Each path below is one point turned by a fixed rotation once a step. After each direction that follows a path, write how fast that rotation turns it, in degrees a step (0 if it stays still).
Each turn is a multiple of 5 degrees from 10 to 175, or 0.
Each row of a path follows its step; steps can be skipped.
path 1
step 0: [  8 -18  -4  13   4  15  -1   1  -4 -12   3   3  13  -8   3  -1 -10   5
  -1  -8  15  14   3  -5   2  18  13   1  19   8  -1  -3   1  -6  -8   0
   5 -12  -2]
step 1: [ 10  10   6  21   9   9  13   0  -4   2  11  -4   4 -15 -12 -15   9   2
  -2   8   8   9  -9  -6   5   2 -10   7   0  -9   5  12   3  15   4   4
 -12   0   3]
step 2: [  2  -5  11  12  -9   4   1   8   5  12  10   4  17  -4  -4 -11   4  -4
   6   3   6  -6   1  -8   6 -11   8 -28  14   5   4  -3  -4  -6  -5   9
  15  -1  -1]
step 3: [ -5  -7   7  17  10   3  -2   4   4   2   2   8  10 -11  -3  -1 -16  -3
   4  12  13  11  -5  -5   4  11  -2  17  11   5  -4   0  11 -15  10  -7
   2 -17  -3]
step 4: [ -5  -4  -5  15  -1  15  11   9  -9   0   3  -3  12 -16   8  -1   3   3
   3  15   6   0   0  -6   4  -6  -1  -6   9 -14   9   6 -11  24   0   0
 -14  -1  -8]
step 5: [  9 -10  13  23  -4  10   8   7  -6  -2   6  -3   5  -7  -6  -9  -3   0
   6 -15  -4   0  13 -15   4   4  -8  -7   6   4   2 -14   2 -11  -6  11
  15  -7  -4]
step 6: [ 10   4   3  17   4   2 -11  -9   1  -5   7  10  18 -13  -5  -4   0   3
   8   8  13  17 -13   5   5   0   7   6   2  10  -1   9   4   8   7   8
  -3 -17 -11]
step 7: [ -4  -5  -5  17   7   9  14  13   5  15   7  -3  -3  -6   4 -12  11   8
  -1   8   2  12   3 -15   7  -6   4 -18  19  -6   2   9   0   4   2  -8
   0  -3   5]
step 8: [  8 -10  21  16   0   4  12   1  -8  -3   2  -1  20  -6  -1  -7 -23 -10
   6   4  18   1   5 -10   4   6   6  -1   1   4  -3  -7  -1  -6   0   4
   6   5   7]
step 9: [  0  -2  -2  18   5  12  -3   5   4   6   6   4  19 -16 -14   8   8   4
   0  -5   9  -8 -17   1   7   1  -6   9  15  -9   3   9   4   8   0   1
  -5 -14 -13]
step 10: [ -5  -1   1  14  -4   8   6  15  -6  -6   9   4   2 -15   4 -22   9  -1
   1  18  -1  11   8  -4  -9   7  -7 -16  14   4   7  -5  -4  -1  -4   5
  11  -5  -1]
Directions:
[ 1 -1  1 -1  2 -2 -3  2 -1  2 -4  3 -2  0 -5  1 -1  1 -4  4 -2  0  4  2
 -3  2  3  3  6  3  0  3  4  6 -3  0 -3 -4 -2] => 120
[ 3 -1 -1  0 -6  1  6  4 -1  4 -2 -7 -1 -2 -2  0  1 -2  1  3 -4  1  1  1
 -5 -3  3 -1 -2  1  2  2 -2 -1 -3 -3  5  0  0] => 130
[ 0 -3  3  2  0 -2 -2  0 -2  0 -2  1  6  4 -4  1  3 -1  2 -4 -3 -3  0  3
 -1 -2 -1  0  1  4 -1  5  1 -2  6  1  3  2 -5] => 110
[ 4 -3  1  0 -2  2  0 -1 -3 -5  2 -4  1 -4 -4 -2  2  1 -3 -7 -2 -3 -4  3
 -3  3 -5  2  1 -2  2 -3 -1  4 -3  1  0  0  0] => 85
path 2
step 0: [ -1   7   8  -4  13 -14  -1  -6  -4  -9 -16   3  -3  -1 -12   1   4  -5
  -3   5   3   3   3  15  -4 -23   1  -7  -3 -13   2  -5  -6  -3  -8  -3
   2   1  -4]
step 1: [  6  11   2   5  -3   0  13   4  -6   2  -5   2 -11  16  -4   0  10   8
  10   0   4   8  -4  -3   2  -9   4  16 -10  -7  -8  -4   9  -3 -10  -2
  -1 -16   4]
step 2: [  6   7   3  -6   3  -2  -2   2   2 -11  -1 -10 -10  -8   7  12  -7   7
  19   9   0   1   9  -2  -4  -2  -7  -3   7   3  -5 -10  -9  -7 -16   5
  -9 -12  -4]
step 3: [  0   7  -4  -9   6 -10 -12  -2   2  -5   5  -4   5  14   1  -2   5  13
  -5  -7  -8  -1  11  -7  -8  -7 -13   6  -2   1  -1  -7  16 -11  -2   4
   4  -6 -15]
step 4: [ 10  -2  14   6   5  -1  -2  -6 -11   9   1 -10  -3   0   8  -5  -8  -3
  -3   7  -6  -1  -1   6 -15 -16   5  -4   0   0  -4  13  11  -9 -10  16
   0  -4  -4]
step 5: [ -2  -2   2  11   2  -8  -7  -3  -6  -4 -10   0  -8  -4   5  -6   8  -3
  19   4   4  14   5   6  -3   3  -5  12  -8  -6  17   2   8 -12   6  10
   3  -2  -7]
step 6: [ 18   6   7   1   3   1  -2   3   7  -8  -4   2 -15  -2  -2   3  -6   5
  -4  -4   9  -5  -3  14  -9   7   2  11   6   2   1   5  12  -8   6  -6
 -18 -10  -9]
step 7: [-10   9   1   1  -2  -5   4   0   2  -7  -6   1  -8 -11  -5  -3 -18   4
  -5  -6   6 -11   7  -1  -1 -10  -5   5  -8 -19   7  -1   2  -6 -14   3
   1   2 -15]
step 8: [  1  -1  -9  -6  -4  11   6 -10  -7  -6 -14   5  -7  19  -4  -3  -2  -4
  11   4 -11 -12 -10   0  -3  -6   7   7   4  -8  -5   0   9  -5  -3   6
  -1  -6 -15]
step 9: [  4  17   4  -3  -7  -7 -14 -12   3  -6 -20  -8  -8   0   5  -3  -8   9
   4  11   0  11   4   2   3  -2  11  -4  -2  -3  -8  -3 -10   2   1  11
   0  -5  -7]
step 10: [  2  12 -14  -8   2  -3  -7   3  -3   3  -2   4 -12   7  -3  -4  16   2
  -4  -6   4   5   8  15 -15  -2   2   5  -2   6   2  -2  -2   1 -13  -1
   9 -14 -12]
Directions:
[ 2 -1  2 -1  3 -4  2  4 -3  1  6 -4  2  1  2  0  4  3  4  1  1  3  2 -3
 -2 -4 -7 -1  2  2 -2  1  2 -3  0  2 -3  2  4] => 35
[ 2  1  2 -2 -1 -1 -2 -3 -1  4 -7 -2  1  2  1 -2  5  1  4  1  2 -1  0  4
  5 -1  2 -2  1 -3  0  6 -1 -4  2 -1  4 -2  6] => 85
path 3
step 0: [ 12  -3  -1   4  -7   1  -4  -4   6  -3   3   0  -4  -3  -5 -16  -5  -5
  -2 -11   4   3   6  -1  10  -1  10  -7   4  10  20   5  -5  -5   2   4
 -25  14 -19]
step 1: [ -6   0  -5   7 -21  -1  19  12   8  -5   0   0  12  -1  -2   3   2  10
 -14   6  -1  -8   8 -10  12   0   8   9  -8   6 -10   0  -4   9  -1  -2
 -15  -2  13]
step 2: [ 10  -4  -2  -1  11  -9  -4   7   7  -9   4   9   1   3  12   8   1 -12
  -6   4   0  -5  -6   5  -9   1 -15  11   7  -8   2  -8   3  25 -18   5
  -5  -8   9]
step 3: [ 11 -12   5   8  -3  -9   2  -4 -11  10  -3 -11   3   5  -3   7   1   4
  12  -5 -20   9  -2   3  -9  -1 -13  -4  10  -6  13  -7  10  -9  -1 -21
  -5  -3   0]
step 4: [ -4   7   1 -12  -2   6   6  10   0  -3  -5 -28  -6  16   4  -1   8  -1
   2  10   5   5   7 -10   1   0  -2 -12  -2 -14 -13   3   4 -12  -7   1
   3  14 -10]
step 5: [  5  10  -2  -8   4  -2  -9   3  13   2  -4   3   7   1   0  -5 -27   1
   8  13   5   3  -6   2   3  -1  -4  -3  -3  28 -11  -4  -4  -7  -9  10
   1  -3  -8]
step 6: [-16  -1   5  20 -12 -11   4  -8   4  -2   9  14   7 -12  -3  -6  -6   1
   0   3   6  11 -11  -3  -2   3   5   8  12  -8   6  14  -7  -7  -7   1
 -11  -3 -14]
step 7: [  2  -4   0  23   0  -6   7   6  14  -3   3  -1  -4   1   8   6  14   6
  -8   1  16  -1   3   0   9   1  -8  -9 -16   0   8  10  21   6   8   2
  -4  -3  11]
step 8: [ 11   6  -3  -4  15 -13   7  11  -3  -9   0  -9   0   6  17 -12   8   6
   7  -3 -19  -4   1  11 -13  -3   7   6  -6   7  11  -3  -8   6   1   9
  -8  -5   8]
step 9: [  6  -4  -7  -3 -18   5  -2  -9  10  -9   0   0 -11   8 -11  11   6  -2
   7  -3 -27  -1  10  -2  -5 -12  -4   7  11   3   2   5  -1  -8 -16   0
   1   9  -3]
step 10: [ -8  -8  -4   2   9  14   2  -8   2   6  -8  -5   9  16   7   1  -3  11
 -18   5   8  11  13 -21  -1  -1  -7   0  12   4 -10 -11   5   0 -10   0
   0  -4  -7]
Directions:
[-3  0  2  1 -1  0  2 -4 -3  2  0  2  2  0  0  0  2  0  2 -2  7 -5 -1  4
 -3  1 -5 -1 -3 -3  1 -1  2  1 -4  0 -3 -8  2] => 80
[ 0 -1 -1 -1  1 -5  4  4 -3 -3 -3  0 -2 -2  5 -1  0 -4  1 -1 -2 -1  1 -1
  0 -1 -7 -3  1 -2  5  3  1 -2  6 -2  5 -1 -1] => 80
[ 2 -3  1  0 -2  3 -1 -1  1 -1  1  0  3 -5 -5 -7  0 -1  0  0 -5 -2 -3  0
 -4  2 -1  3  1 -1  3  1  8 -2  0  0  0  1 -4] => 120
[-1  0 -3 -1  5  2 -2 -3  1 -2 -5  0  1  0 -6 -4  0  1  2  2  2 -1  3 -4
  0 -4 -2 -5  0  1 -2  1 -5 -3 -2 -3  1 -2 -6] => 65
[ 0  3 -2  1  6  1  0  1 -1  0  5 -4  0 -7  1  0 -1  2 -2 -3  4 -1  3 -3
  2 -1 -5  4 -2  1  0 -1  2 -2 -6  0  3  4  3] => 130
[ 1  4  0 -8 -3 -3  1  1 -5 -1  0 -4 -2  1 -2 -3 -1  3 -2  0 -1 -5  0  2
  2 -4  0  0 -4  2 -2  4  1  0  1  3 -6  2  0] => 95
path 4
step 0: [ -3 -10   8 -14  -6   4   9  -3   2   2  -4   0  -9  -3   8 -16  14  10
   8   4 -12  -5   7  13   0 -10   2 -14   4  17  14   0   1  -6   0  -4
   3   6 -12]
step 1: [-11  -3  -1  -8  -8 -26   8  -6   3 -10 -13  -6   2  -1  10  -1  -5   2
   4  14   5  -1  -8 -11   7  17  -1  -7   2   8 -10   1  -1   3 -15  -1
   6  -3  -9]
step 2: [  7  -7  11  -4   0  21   6  -3  -1 -13  -3  -1   1   7  12  -4 -10  -5
  14   4  -9   8   6   3   4  10   3  -6  -9  -3 -12   9  -3  17   2  -7
  14   7  11]
step 3: [  7   7  -3 -11  -1  -5   2 -12  -2 -14  14   5 -17  -7  -3   0   6  13
   1 -15 -11   1  -7 -10   1   5   1 -15  -1  -2   3  17  18   0  -2   5
   5   4   1]
step 4: [  5   7  18   0  -4   2   9 -10  -5  -4   7  -3  13   5  -2  -2   4  -4
 -12  -5   4   4   1  -3   9   3  12   9  15  17 -10  11   4   6 -19   3
 -11  -1   2]
step 5: [ -4   1   6  -6  -3   2  18   3 -11   2   5  -1  23 -11 -11  -5  -2  -1
  10 -13  -7   3  -6   2  -2 -11 -10 -10   4   8  -5   5  -8  -8   9  -8
  13   8   6]
step 6: [  8 -19   2  -5 -25  -5  15 -10   4   7  -9  12 -10   0  -1  -6   5   8
  -5   1   6  -5  -3   9   1   7  -2  -9   7  12   2   6   1  -9   8  11
   3  -7   0]
step 7: [-12   4  -9  -6 -11   0  13 -12 -12  -9 -13   4  11   2   4  -5   0   7
  14  11  -7   9  -3   5   6  12   7   9 -11   2  -1  -5   0  -4 -17  -8
  -4  -9   5]
step 8: [  1 -11  12  -4  -8   2  -8 -12  -2   5   4  -4  -2   0  16  -4 -11   8
  12 -17  -5   3   0   4  -4   5  -5 -14 -13   2  11   6 -11  14  -9 -13
   4   9   1]
step 9: [ 12   8   3   7  -3 -11   5 -13   4 -20  -1 -10  -6   9   2  19   2  10
   4   3   1   2  -2   6  -3   3   0 -12   1  10  -6  18  13  -6  -1  -5
  -1   3 -10]
step 10: [  4   1  11 -11   7  16  15  11   4 -11  -6  -8   4  -8  -5  -9  14  -5
   4   1  -1  -1  -5   5   1  -1  -4   3   0  11  -1  15   3  14 -23  -2
  -4   3   2]
Directions:
[ 3 -2  5 -1  7  0  3  0 -4 -2  0  1  2 -2 -2 -3 -2  2  3 -1 -2  3  3  4
 -3 -4 -2  1 -2 -4  0 -4 -1  2 -3  3  2 -5 -1] => 135
[ 2  6  3 -3  0  4  1 -2  1  0  4 -4  3  1  0  4 -1 -5  2 -4  0 -5 -2  0
 -4 -1  0  1  0  0  3  2  3  0  0  3 -2 -4 -5] => 65
[-1  0  0 -2  4 -1  2  4  5 -3 -2 -7 -5 -1  7  1  1  1  2  4  1 -2  1  1
  0 -3  0 -3 -1 -2 -1  0  2  5 -3 -2  0  3 -4] => 40
[ 0 -3  1  6 -4 -4  1 -3  1 -1 -2 -6  1  5 -1  1 -2  1 -2  0  1  0  5  0
  1  2  0  4  4 -4 -5  1  4  0 -1  3  0 -3 -1] => 140
path 5
step 0: [  0   5   2   7   2   3  -3  -5 -15  -3   4  -5  -9  -3   2   3 -14   3
   3  -9 -13  -2   0   7  23  -9   1  -8  -5  -3  13   7 -10  16   2  -1
   1 -15 -16]
step 1: [  7  -2  -6   3  10   0   5   3 -12  21  10   0  -7  13   2   8   2  10
   7   1   5 -12 -11   6  -2 -10   1  -7  -1   4   6 -15 -10   6   1   8
   5  -4 -21]
step 2: [-14  -3  -2   5  10  14  -8   1   8  -3   3   7  -6  -1  -3  -3  -2   4
  14  -4  -4  -3 -11  -2 -16  -9  -4   2  12   4   3 -10  -9  13  -9  11
 -16   3 -16]
step 3: [  0   2  -3  16  -5  14  11  -5   0  -8  12   1  -5   7 -19  -9  -6 -11
  14 -12  -7  -3   5  -2  10  -6  -2   2   9  -9  15  -4  -6   0 -11   6
   0   6  -6]
step 4: [ 19  -7   2  10   7  -1  19   2   7  -8   2   8   1   4  -2  -3   2  12
   1   7  -8   0   0  10   6  -2   4 -14  -1   4  11 -18 -15   1 -15   6
   6   6   2]
step 5: [  9   0   4  12  10   7  -7   5   4  -2  10  14  -2  -3  -6   8  -7   9
  -5  15 -15   0 -19 -10   1  -2   2  -5   8  17   5   6   3   6 -15  -4
  -5   4   0]
step 6: [  1   6  -2   8   0  -4   3   0 -11  -5  13   2 -16 -22 -13  13 -17  -2
  -7  -1   0  -8  -5  -3  12  -2   3  -7   8  -3  14   0  -1  -2  -2   7
 -12  -6  -2]
step 7: [  3  12   2  -6  -1  -6  10  -1  -9   1  -2   0   5  -9  -3   1  -3   2
   2   7  -6  -8  -1   4  10 -16  -3 -16   5   7  12 -24   0   7   6  -3
   2  -8 -21]
step 8: [ -2   5   4   5  -3   8  -8   1  -3  16  -6   6 -12   2  16  -2 -13   3
   0  -1 -10   2  -7 -12  -6 -14   9  -2   7   7   8  -8  -9  10  -8   2
   5   7 -21]
step 9: [ -1 -14   7   1  -5  14   2  12  -3   8  13  -3  -9  -7 -13  -7  -2 -14
   7  -2   0  -9 -13  -6  -7  -5  13   0   8  -9  10  -9 -10  -5  -2  12
  -4   5 -10]
step 10: [  2 -11  -2   4   8  14  16  -9   3 -17  -4   7   6 -11   0 -15   1  -7
   9  -4 -12 -11  -5   5   6  -8  12  -6  11   0   5 -17   4   7  -2   7
   3   3   1]
Directions:
[ 3  8  3  2 -5 -6 -3  2 -4  1 -2 -1  0 -4  0  1 -3 -3 -3  1 -2  2 -3 -1
 -1  5  0 -5 -2  2  0 -2  1  1  1  0 -1 -1  0] => 45
[ 3 -5 -3  2 -5 -1  0  1 -3 -5  1  3  3  5  1 -3  1 -1  3 -1 -4  2 -1  0
 -2  3  4  0  3 -4 -3 -3  0 -1 -4 -2 -4  1  5] => 55
[-1  1  1  0 -2 -4  5 -2 -1 -2 -3  4  4  1  4  2  4  2  0 -1  4 -5 -5  3
 -1 -2  0 -1 -1  4 -1 -2  4  0 -4  2  3  1 -2] => 120
